[[118 128 131 128 144 135 130 135 138 130]
 [118 132 131 128 141 136 129 137 139 126]
 [123 140 132 131 128 137 127 140 136 119]
 [146 120 124 126 109 113 126 112 109 137]
 [102 129 130 128 156 145 133 142 152 117]]
->
[[123 140 132 131 128 137 127 140 136 119]
 [118 132 131 128 141 136 129 137 139 126]
 [102 129 130 128 156 145 133 142 152 117]
 [118 128 131 128 144 135 130 135 138 130]
 [146 120 124 126 109 113 126 112 109 137]]

[[109 145 129 129 151 127]
 [121 128 124 132 109 131]
 [119 126 146 121 117 135]
 [121 119 134 127 123 121]
 [142 147 111 124 115 123]]
->
[[142 147 111 124 115 123]
 [109 145 129 129 151 127]
 [121 128 124 132 109 131]
 [119 126 146 121 117 135]
 [121 119 134 127 123 121]]

[[128 133 151]
 [129 108 122]
 [127 129 128]
 [139 156 131]
 [127 117 151]
 [129 140 135]]
->
[[139 156 131]
 [129 140 135]
 [128 133 151]
 [127 129 128]
 [127 117 151]
 [129 108 122]]

[[123 131 122 121 121 137]
 [140 126 121 121 123 139]
 [155 137 125 123 121 131]
 [144 128 121 121 122 138]
 [116 136 124 123 121 133]]
->
[[155 137 125 123 121 131]
 [116 136 124 123 121 133]
 [123 131 122 121 121 137]
 [144 128 121 121 122 138]
 [140 126 121 121 123 139]]

[[129 113 125 107]
 [123 134 146 129]
 [124 146 140 134]
 [124 133 141 122]]
->
[[124 146 140 134]
 [123 134 146 129]
 [124 133 141 122]
 [129 113 125 107]]

[[132 135 129 127 126]
 [126 125 130 132 119]
 [136 126 107 123 125]]
->
[[132 135 129 127 126]
 [136 126 107 123 125]
 [126 125 130 132 119]]
---
[[117 142 117 141 128 141 118 117 118 117 142 116 126 111]
 [118 142 119 141 128 142 119 135 119 135 143 135 128 112]
 [131 124 130 124 128 124 130 149 130 149 124 150 128 131]]
->
[[131 124 130 124 128 124 130 149 130 149 124 150 128 131]
 [117 142 117 141 128 141 118 117 118 117 142 116 126 111]
 [118 142 119 141 128 142 119 135 119 135 143 135 128 112]]

[[136 116 109 133 139 119]
 [135 118 115 125 133 121]
 [135 127 102 127 132 122]
 [145 120 104 129 136 122]
 [147 113 110 131 133 120]
 [142 122 105 127 130 121]]
->
[[142 122 105 127 130 121]
 [136 116 109 133 139 119]
 [135 118 115 125 133 121]
 [135 127 102 127 132 122]
 [145 120 104 129 136 122]
 [147 113 110 131 133 120]]

[[123 136 124 127 151 130 137 133 126 116 130 140 115 127]
 [121 123 127 127 126 130 137 121 126 111 142 134 115 115]
 [121 138 124 143 151 133 137 133 126 121 130 133 115 115]
 [121 137 121 138 151 130 137 133 126 116 130 134 115 138]]
->
[[121 137 121 138 151 130 137 133 126 116 130 134 115 138]
 [123 136 124 127 151 130 137 133 126 116 130 140 115 127]
 [121 123 127 127 126 130 137 121 126 111 142 134 115 115]
 [121 138 124 143 151 133 137 133 126 121 130 133 115 115]]

[[128 106 117 102 117]
 [128 101 108 154 109]
 [128 101 108 155 109]
 [128 112 118 154 118]
 [128 151 140 108 140]
 [128 148 140 144 139]
 [128 110 116 153 116]
 [128 154 145 117 144]
 [128 153 143 106 143]]
->
[[128 153 143 106 143]
 [128 106 117 102 117]
 [128 101 108 154 109]
 [128 101 108 155 109]
 [128 112 118 154 118]
 [128 151 140 108 140]
 [128 148 140 144 139]
 [128 110 116 153 116]
 [128 154 145 117 144]]

[[152 101 125 152 108]
 [110 138 111 111 134]]
->
[[110 138 111 111 134]
 [152 101 125 152 108]]

[[146 140 106]
 [125 132 126]
 [119 140 134]
 [123 137 134]
 [137 144 121]
 [121 128 128]
 [129 135 132]
 [131 129 116]
 [120 140 127]
 [116 128 135]]
->
[[116 128 135]
 [146 140 106]
 [125 132 126]
 [119 140 134]
 [123 137 134]
 [137 144 121]
 [121 128 128]
 [129 135 132]
 [131 129 116]
 [120 140 127]]

[[151 119 117 131]
 [156 121 138 145]
 [130 124 123 136]
 [133 115 155 140]
 [132 137 101 129]
 [148 112 146 151]]
->
[[148 112 146 151]
 [151 119 117 131]
 [156 121 138 145]
 [130 124 123 136]
 [133 115 155 140]
 [132 137 101 129]]

[[128 144 121]
 [129 150 117]
 [129 143 122]
 [129 136 124]
 [127 150 122]
 [133 147 115]
 [126 155 123]
 [130 152 119]
 [125 137 127]
 [128 134 124]
 [128 147 120]
 [130 143 115]]
->
[[130 143 115]
 [128 144 121]
 [129 150 117]
 [129 143 122]
 [129 136 124]
 [127 150 122]
 [133 147 115]
 [126 155 123]
 [130 152 119]
 [125 137 127]
 [128 134 124]
 [128 147 120]]
